In the rows, 128 means zero.
Each path is a new rotation, seen through one point. The rows after it are directions, each followed by how far the rotation turns it, in degrees a step (0 if it stays put).
Each turn is a multiple of 5 degrees from 10 to 175, or 0.
Each row of a path follows its step; steps can be skipped.
Path 1:
step 1: [131 114 142 124 126 131 117 124 129 132 124 122 136 132 125 125 125 124
 117 119 116 125 118 131 110 130 128 133 149 138 134 115 143 133 124 110
 135 132 116 128 133 122 130 117 127 122 127 131 139 121 143 107 125 127
 125 127 125 128 119 124 126 132 120 134 127 113 143 133 136 127 134 142
 132 117 126]
step 2: [133 120 132 123 134 137 120 119 123 128 115 129 137 136 124 131 124 138
 121 126 115 135 132 135 116 126 124 125 131 139 133 126 120 143 126 130
 130 131 109 125 137 120 119 127 130 128 119 112 148 138 110 123 128 129
 113 122 127 136 113 124 131 129 133 127 130 131 156 127 124 130 132 132
 115 125 133]
step 4: [130 125 117 117 122 131 117 131 136 134 138 119 132 137 121 124 134 142
 115 123 122 130 126 148 123 136 116 120 131 134 141 120 137 148 143 127
 127 128 113 129 123 127 116 127 129 127 122 113 134 128 137 116 129 124
 117 131 123 130 134 110 127 124 120 120 136 131 140 139 130 123 119 135
 128 116 140]
step 9: [133 130 116 117 128 129 124 120 139 136 139 129 126 135 119 120 123 137
 116 114 126 126 127 136 113 130 128 120 125 128 133 119 123 137 126 131
 137 130 105 118 121 129 115 129 120 120 116 123 126 133 126 112 116 129
 112 133 134 123 117 121 128 132 128 121 130 122 147 138 126 124 126 141
 118 112 139]
step 11: [135 116 129 127 127 116 108 120 140 126 128 111 140 124 133 123 136 133
 132 115 113 138 127 141 121 131 130 119 150 133 126 113 135 126 132 121
 146 126 115 128 123 131 116 123 134 126 123 125 120 142 135 123 123 123
 114 120 126 128 130 115 127 131 120 129 131 124 131 136 140 122 120 134
 129 124 129]
step 12: [133 118 125 134 130 131 121 140 136 134 120 122 129 130 123 132 132 134
 128 118 123 127 127 124 120 131 122 127 144 143 129 119 123 136 126 120
 137 148 110 122 131 117 122 122 126 117 125 110 135 142 137 117 118 136
 125 142 122 146 121 116 125 133 121 128 119 134 146 116 122 133 131 134
 127 136 136]
step 14: [134 126 124 139 134 139 115 122 126 126 118 117 136 141 120 122 130 137
 126 124 124 136 126 129 115 129 127 122 126 124 135 122 131 149 127 127
 132 122 113 127 128 131 115 131 129 119 121 121 121 132 121 116 129 131
 116 121 134 133 113 113 123 133 129 121 129 126 162 136 122 129 130 142
 127 118 128]
step 15: [138 128 120 115 124 121 112 127 142 121 123 126 144 133 117 128 134 131
 122 105 124 132 128 129 115 136 121 129 122 127 133 126 125 135 120 135
 132 128 130 137 127 116 116 111 126 127 122 121 139 139 122 115 124 125
 115 144 131 131 115 111 131 122 134 126 120 124 128 126 134 131 125 131
 135 120 146]
Speeds:
[127 128 126 127 128 129 131 127 129 127 129 132 130 126 130 127 125 126
 131 129 128 127 133 127 128 129 128 129 126 131 128 129 126 131 127 126
 131 131 127 129 125 128 128 126 126 131 128 129 130 125 127 130 124 128
 129 126 130 127 127 130 128 130 126 130 128 128 133 130 129 128 130 129
 126 126 125] => 95
[129 129 127 128 130 127 129 132 128 128 126 128 131 133 127 127 129 129
 128 126 132 125 129 128 124 126 129 125 130 127 129 129 126 128 129 129
 128 127 128 127 130 131 128 130 125 129 128 125 129 126 130 131 128 130
 128 129 130 127 128 127 130 126 133 128 132 129 128 126 133 128 128 127
 128 124 125] => 65
[124 127 133 127 126 129 126 129 125 130 129 127 127 129 132 129 129 128
 126 128 127 126 130 128 129 126 132 129 133 131 127 129 128 126 126 131
 130 130 130 130 129 128 126 128 129 129 131 126 128 128 130 127 126 129
 127 127 129 131 129 132 125 129 129 129 128 130 128 128 130 130 126 132
 129 129 128] => 65
[129 130 130 128 132 128 127 126 127 129 127 128 129 127 125 132 130 128
 133 129 128 127 129 129 125 128 125 128 131 127 125 126 127 128 127 129
 127 126 125 130 130 129 127 127 130 131 130 132 123 129 129 128 128 126
 130 127 131 126 131 130 128 131 128 128 125 127 126 130 130 128 127 128
 128 125 129] => 140
[126 125 131 129 125 132 128 130 127 127 130 128 128 130 128 126 130 129
 128 131 127 126 127 128 127 130 127 128 127 125 125 127 132 129 129 126
 123 129 127 133 127 129 131 129 127 130 126 127 127 128 130 126 129 126
 130 127 129 126 128 127 129 127 123 129 132 128 128 128 131 129 125 129
 129 128 127] => 115
Path 2:
step 0: [120 118 136 132 142 118 133 125 118 133 129 137 124 121 131 132 125 114
 128 131 130 133 115 129 121 140 146 127 137 113 127 126 143 141 122 140
 142 118 121 118 119 128 120 121 111 114 123 132 117 126 135 133 130 130
 129 122 119 137 137 122 127 127 119 115 148 125 119 131 118 129 122 115
 132 133 135]
step 4: [127 138 111 128 132 122 137 134 128 128 127 142 125 119 146 116 129 127
 121 145 124 134 109 136 110 126 110 131 139 120 130 118 107 125 130 118
 119 122 141 130 137 123 136 124 136 128 126 124 134 132 114 130 118 137
 134 133 136 129 146 125 123 129 127 128 124 131 131 129 123 118 130 126
 143 128 121]
step 7: [115 130 130 111 127 116 122 125 133 126 125 124 122 124 128 124 144 142
 117 133 114 114 126 140 128 129 126 134 135 135 124 135 122 122 126 140
 121 130 125 111 109 132 134 131 114 140 121 129 123 115 142 123 139 139
 122 120 129 118 123 137 122 105 116 134 119 126 131 127 122 128 113 130
 128 125 123]
step 8: [134 139 135 123 112 120 130 123 118 136 133 137 114 127 118 146 136 121
 128 126 142 125 136 128 104 139 124 138 121 130 117 130 128 137 126 124
 116 122 122 120 130 118 122 128 111 136 118 138 124 129 138 137 142 115
 126 127 128 115 125 131 123 139 126 123 126 129 119 139 130 117 138 135
 137 137 139]
step 11: [125 126 115 130 113 135 128 118 125 131 128 146 130 139 122 120 110 115
 125 122 117 128 111 126 127 130 122 131 132 120 124 123 142 139 122 141
 120 125 126 144 122 124 138 127 134 126 135 136 129 113 151 128 121 129
 135 132 126 136 128 111 129 127 122 137 143 136 127 141 133 130 127 124
 111 128 127]
step 12: [123 128 128 123 139 141 127 147 121 134 123 133 140 127 127 134 141 108
 133 138 132 131 124 137 126 120 120 119 138 123 124 119 136 114 126 131
 117 133 108 130 116 121 137 130 134 122 118 124 122 111 128 117 132 138
 119 135 133 137 137 128 144 125 130 130 124 130 124 135 115 145 132 139
 140 127 124]
step 14: [142 127 133 128 136 129 119 110 125 120 120 124 138 136 140 119 104 148
 133 125 137 138 126 126 134 138 119 134 128 144 134 137 125 124 122 127
 121 131 127 118 124 134 130 140 126 132 132 105 125 144 131 118 123 140
 129 117 129 135 119 132 137 126 133 130 145 128 134 118 131 126 127 129
 125 140 126]
step 15: [125 124 130 122 132 131 122 118 119 126 120 120 134 120 128 109 134 137
 126 143 122 105 135 122 125 128 110 134 138 136 119 146 127 132 144 134
 112 134 137 135 138 124 121 124 118 120 120 130 131 132 126 122 115 123
 142 134 142 127 129 119 135 124 132 110 116 127 127 122 123 118 126 128
 132 124 133]
Speeds:
[129 126 129 125 129 130 130 127 125 129 130 127 125 127 126 129 130 128
 127 129 129 129 128 126 129 127 132 128 128 128 128 126 127 127 128 127
 129 127 128 125 122 129 129 128 126 127 129 130 129 127 131 130 129 129
 129 126 128 125 127 123 126 128 128 129 128 128 129 130 130 126 133 129
 127 123 130] => 35
[125 127 125 128 128 127 129 125 128 126 126 126 129 129 127 127 126 130
 127 124 127 128 129 127 128 127 129 127 129 129 128 130 132 128 128 129
 130 127 130 128 126 130 130 130 129 130 130 125 132 129 128 129 126 130
 131 128 130 125 126 128 130 130 130 124 124 129 128 129 125 132 128 129
 125 130 131] => 85
Path 3:
step 2: [136 112 121 130 141 143 136 138 122 135 138 132 132 134 121 123 126 126
 131 133 133 115 137 123 122 134 136 125 133 137 139 134 123 127  99 133
 126 112 127 120 133 128 121 135 131 119 120 133 122 128 120 130 121 138
 118 133 114 136 127 123 125 114 118 128 128 127 141 126 129 119 130 123
 143 127 121]
step 3: [131 125 118 128 137 128 132 131 134 120 127 136 127 145 128 122 131 137
 131 124 111 120 121 124 129 127 123 129 139 122 125 138 118 124 134 131
 136 122 141 140 113 124 121 120 137 129 105 130 118 122 131 114 114 141
 119 122 139 131 128 136 132 116 126 124 135 122 132 127 115 139 123 124
 137 114 134]
step 4: [135 129 135 130 141 127 140 119 135 127 124 149 131 120 125 130 126 124
 141 134 115 131 136 135 113 132 134 139 125 121 136 128 131 132 124 129
 133 116 131 121 132 137 117 111 122 109 118 134 116 128 130 130 135 137
 140 135 128 125 127 137 126 117 124 134 124 116 128 126 125 110 134 124
 138 116 132]
step 6: [140 127 132 126 144 134 134 121 127 126 123 132 105 135 137 122 129 125
 138 116 125 123 125 135 118 124 141 118 138 113 123 134 126 115 124 136
 126 122 134 113 125 126 123 135 137 118 126 124 123 122 138 139 118 135
 133 133 130 128 130 133 118 124 117 126 129 134 132 125 122 136 130 130
 144 104 134]
step 9: [129 135 126 127 129 129 125 125 121 124 130 132 123 126 150 123 130 121
 137 121 134 129 128 124 118 127 145 139 124 149 120 134 127 129 117 128
 119 127 149 118 119 130 122 128 137 127 122 132 125 124 126 121 125 136
 130 133 114 134 138 131 140 125 118 121 134 145 133 137 121 135 128 119
 133 107 121]
step 12: [133 134 130 127 111 124 126 138 118 119 118 127 132 119 124 123 131 126
 131 131 139 122 130 123 118 131 128 131 128 119 123 139 131 122 131 128
 117 133 137 145 116 114 121 122 139 120 123 131 123 120 130 118 116 131
 126 125 126 131 137 122 135 133 124 122 114 135 120 139 123 139 139 123
 138 102 141]
step 13: [141 135 132 123 124 114 151 122 142 136 119 136 133 118 147 134 133 124
 135 118 128 133 138 122 119 133 140 141 130 129 139 124 122 113 128 135
 123 122 130 118 131 128 126 128 131 121 135 129 134 119 121 128 109 125
 129 126 127 124 124 135 139 126 124 133 129 134 116 128 143 127 141 132
 137 120 125]
step 15: [130 134 133 125 120 125 131 124 132 120 125 127 135 115 129 127 130 105
 130 122 117 123 124 127 128 133 127 126 123 128 124 139 121 120 128 140
 127 121 131 127 122 116 115 140 124 128 102 111 135 119 120 132 111 137
 125 130 125 123 130 132 129 139 117 125 132 130 117 125 121 135 129 139
 145 120 140]
Speeds:
[125 129 129 126 126 126 128 127 131 127 129 130 129 131 132 128 127 127
 127 126 126 129 128 125 131 129 132 129 128 133 127 128 126 129 129 126
 129 128 131 128 127 129 127 128 127 131 126 129 129 127 129 125 127 127
 127 125 128 127 127 131 131 130 130 126 131 129 130 125 129 130 128 132
 129 131 128] => 175
[128 125 128 130 125 127 127 127 128 129 123 129 129 127 125 128 127 128
 127 124 128 126 126 129 129 125 126 128 130 125 129 130 127 126 131 130
 131 127 128 129 128 128 130 128 128 129 127 128 130 128 126 127 127 123
 124 127 127 126 127 131 131 129 126 128 126 127 131 131 126 131 125 127
 128 128 131] => 155
[124 128 132 130 127 129 126 128 127 128 128 127 129 123 127 128 128 128
 129 133 124 128 126 126 129 127 128 129 128 127 129 128 126 130 128 131
 128 129 128 127 127 129 124 129 130 128 124 130 124 128 126 126 130 127
 131 129 128 126 128 130 125 134 129 130 127 126 127 128 129 128 130 127
 126 129 131] => 100
